cols: K F H M N Q C
[127 105 169 105 129  94 129]  fuvog
[127 105 169 105 129  94 102]  vuvo
[127 105 169 105 129 106  71]  fes
diff vuvo: [127 105 169 105 129  93 102] : 5, [94]
diff fes: [127 105 169 105 130 106  71] : 4, [129]
diff vuvo: [127 105 169 106 129  94 102] : 3, [105]
which: [127 105 169 105 129  94 129] : fuvog
howmany fuvog: [105] : 2
which: [127 105 169 105 129  94 102] : vuvo

cols: D A G B S Z
[177 124  97  97 142 127]  nebok
[165 135 138 111 138 140]  kotut
[119 112 167 131 128 109]  Geli
[144 118 188 133 117 104]  pem
[131 158 125 104 177 171]  zab
[ 78 153 153  99 130 147]  kava
[107 125  86 130 142 116]  Sar
[ 60 148 134 113 149 150]  Ruv
[107 142 118 100 161 152]  basa
[124 112 136 148 122 103]  fari
[163 122 125 151 133 113]  paf
howmany nebok: [126] : 0
diff Geli: [119 112 167 130 128 109] : 3, [131]
diff basa: [107 142 118 100 161 151] : 5, [152]
diff paf: [163 122 126 151 133 113] : 2, [125]

cols: P L R X
[ 93 180 180 180]  Mimed
[169  92 102  92]  fako
[ 88 186 102  93]  gepak
[143  86 157  91]  Sibu
[117 105 183 112]  latog
[101 172 111  98]  melar
howmany Mimed: [181] : 0
howmany fako: [92] : 2
howmany Mimed: [180] : 3
diff gepak: [ 88 185 102  93] : 1, [186]
howmany gepak: [88] : 1
col: [180 102 102] : R

cols: W E J Y
[107 154 161 112]  mavaz
[120  89 119 125]  kod
[107 154 155 124]  Zuno
[130 131 102 172]  suf
[107 154 155 132]  kodu
[115 143 127 151]  rito
col: [102 155 127] : J
col: [120 107 130 107 115] : W
diff kodu: [107 153 155 132] : 1, [154]

cols: rifer bor tuno noruz Zate Zevid Zefuf
[120  95 105 164  92  82  60]  semot
[197 101 144 159 102  95 149]  guzuk
[187  90 119 173  94  79  58]  Bifas
[158 104 158 148  94  96  79]  buna
[165 140  82 123 167 153 174]  botu
[197 101 144 159 105  95  81]  Fel
[176  89 105 173  96  79  60]  pova
col: [159 173 148 123] : noruz
col: [ 60 149] : Zefuf
col: [187 158 165 197 176] : rifer
diff botu: [165 140  82 123 167 153 173] : 6, [174]
howmany buna: [148] : 1

cols: kineg Luv Tada kogib Vodu geneg
[152 107 143 145  99 133] = fopez
[111 108  86  75 112 127] = Kezeg
[144 134 143 158 106 135] = lebiv
[103 120  93  89  81 169] = dap
[ 79 126  98 122 117 171] = gutak
[103 165  96 196 159 119] = bareg
[127 107 115 116 100 143] = kag
diff gutak: [ 79 126  98 121 117 171] : 3, [122]
diff fopez: [152 107 143 145  99 132] : 5, [133]

cols: guzun balak sibev zega Gebu Lekin potet bugev
[ 79 117 162  57  80  69 182 101]  kal
[ 96  83 196 184 106 159  78  78]  Mitot
[ 57 108  66 108 179 177 124 185]  vafo
howmany Mitot: [77] : 0
diff vafo: [ 57 108  66 108 180 177 124 185] : 4, [179]
howmany vafo: [108] : 2

cols: kitef Zoka deka liv mimo vid Famu zavad zug
[119 127 132 136 127 132 125 141 121] = nimam
[122 158  55 124 166 137 104 118 105] = limak
[165 155 114 171 115 100 104  85  83] = Pib
[104 109  90  55 143 137 170 147 167] = Geda
diff limak: [122 158  55 124 166 138 104 118 105] : 5, [137]
diff nimam: [119 127 132 136 127 131 125 141 121] : 5, [132]
diff Geda: [104 109  90  55 143 137 171 147 167] : 6, [170]
diff Pib: [165 155 114 171 115 101 104  85  83] : 5, [100]

cols: vora Pubar riku puf puv tel dalik dete
[113 169 145 108 131 152 132 104] -> tuzo
[156 101  98 151 151 144 148 159] -> Sepu
[ 88 109 125 100 161 122 116 171] -> bizol
[121 100 166  94 175 111  93 127] -> Budan
[159 101 159 104 101 159 159 101] -> moso
[ 98 116 149 131  80 113 129 100] -> Soso
[133 143 184 146  95  80 102 111] -> ropuf
[169 146 103 125 182 120  75 163] -> Tapo
[105 140 182 159 111  88 126 107] -> Zabu
[ 83  94 158 181  86 138 128 173] -> kitu
[ 78  95 169 135 150  93 125 111] -> Vol
howmany moso: [101] : 3
diff tuzo: [113 169 145 109 131 152 132 104] : 3, [108]
diff Soso: [ 98 116 149 131  80 113 129  99] : 7, [100]

cols: luk petev duko Regu zam
[154 158  88 154 114] = biso
[160 155 107 109 157] = mabi
[187 157 105 161 121] = nize
[ 97  96 137 101 104] = dom
[134  97 121  82  72] = sog
[160 155 107 143 114] = Feged
col: [160 187  97 134] : luk
howmany biso: [158] : 1
diff sog: [134  97 120  82  72] : 2, [121]

cols: kov diboz Gov rap nife seke depo
[119 131 124 137 130 118 128] -> voped
[131 138 149 103 154 139 119] -> vuz
[133 131 135  83 114 118 124] -> Sud
[136 129 124 101 101 148 123] -> vofu
[136 129 124 101 166 148 123] -> fatib
[119 131 124 137 147 137 112] -> bemim
howmany vofu: [101] : 2
col: [130 154 114 101 166] : nife
diff Sud: [133 131 135  83 113 118 124] : 4, [114]

cols: fani nizal vubu Buv rupov Kedu
[ 77 100 192 161 148 166]  Gisiz
[ 84  94 146 147 166 104]  pubof
[164 164 196 164 159 161]  raziz
[ 84 146 146 146 166  84]  Tugez
[ 94 101 140 141 158 107]  tam
howmany Tugez: [146] : 3
col: [146 196 146 140] : vubu
col: [192 146 196 146] : vubu
howmany raziz: [164] : 3
col: [161  84] : Kedu

cols: beveb lon Fot ropun Firo bolo
[113 116 124 141 110 141] : Donu
[121 122 125 132 118 135] : Giper
[163 145 119 128 126 111] : repig
[144 137 154 138  99 126] : Doki
[115 151 117 131 122 106] : dal
[129 147 129 129 147 110] : tekoz
[129 134 128 128 159 121] : Netab
[ 75 175  99 113 150 129] : kezuz
[164 164 164  59 164 119] : Sef
howmany Sef: [164] : 4
diff repig: [163 145 119 128 127 111] : 4, [126]
diff tekoz: [128 147 129 129 147 110] : 0, [129]
diff Giper: [121 121 125 132 118 135] : 1, [122]
howmany tekoz: [129] : 3

cols: ner fimeb vulop Lurip
[170  76 170 170] -> Muzel
[123 141 152 117] -> Feme
[123 143 167 115] -> gemik
[123 160 136 102] -> daz
col: [141 143 160] : fimeb
diff Feme: [123 141 153 117] : 2, [152]
howmany Muzel: [170] : 3

cols: foro Pafa famiv foneb bagos digeb sevup Gada lote
[152  67  99 183 172  80 177 115 171] -> zal
[ 77 150 125 115 115 196  72  97 123] -> pevip
[128 112 133  88 159  69 166 107 131] -> fito
[ 66  74  98 178 172 105  62 126 137] -> teve
[ 95 121 187  64 191 179 163  86  76] -> Fik
[110 166 113 123 168 129  91 102 110] -> babo
[140  74 138 195 138 102 173  65 101] -> dif
[128 112 133  88 159  69  66 107 131] -> Gibub
[ 66  74  98 178 172 105  62  66 137] -> led
[111 152 164 145 134 185  62  96  78] -> kom
[104 130 175  86  72  84  63  61  93] -> Datep
[112 161 161 109  84  73  77 189  91] -> Tud
col: [129 102  69 105 185  84] : digeb
col: [ 72 166  62] : sevup

cols: fip sasom falo baf
[128 107 182  69] : Vusub
[119 130 129 119] : pavi
[114 182 191 182] : sebok
[116 131 131 146] : bopo
[122 131 133 143] : Sulez
[114  84 160 194] : Zof
[163  68 127 137] : Mifir
col: [122 114 163] : fip
howmany sebok: [181] : 0
diff pavi: [119 131 129 119] : 1, [130]
howmany pavi: [129] : 1
diff Sulez: [122 130 133 143] : 1, [131]

cols: Mon pubo veke zuv rozu vubul dumog gula
[118  75  75  75  85  85  85  75] : Mina
[113 117 116 125  76 127 122 125] : gabik
[113 117  59 125 140 127 122  63] : Tuk
[ 60  60 171 103 171  60 119 171] : duk
diff Tuk: [113 117  59 125 140 127 122  62] : 7, [63]
col: [116  59 171] : veke
howmany Mina: [76] : 0
howmany duk: [60] : 3
col: [ 85 127 127] : vubul
diff Mina: [118  75  75  75  85  85  84  75] : 6, [85]

cols: sofu pavo Vub Dosi
[143 124 136  89] = nutip
[58 58 58 88] = zifa
[156 127 145  82] = kibol
[ 80 118  59  76] = fuv
[ 76 128  55  71] = vobam
[ 95 113  95  95] = fabis
col: [127 118 128 113] : pavo
diff fuv: [ 80 117  59  76] : 1, [118]
col: [127 118] : pavo
diff fabis: [ 95 113  95  96] : 3, [95]
col: [80 76 95] : sofu
howmany zifa: [88] : 1
diff fuv: [ 81 118  59  76] : 0, [80]

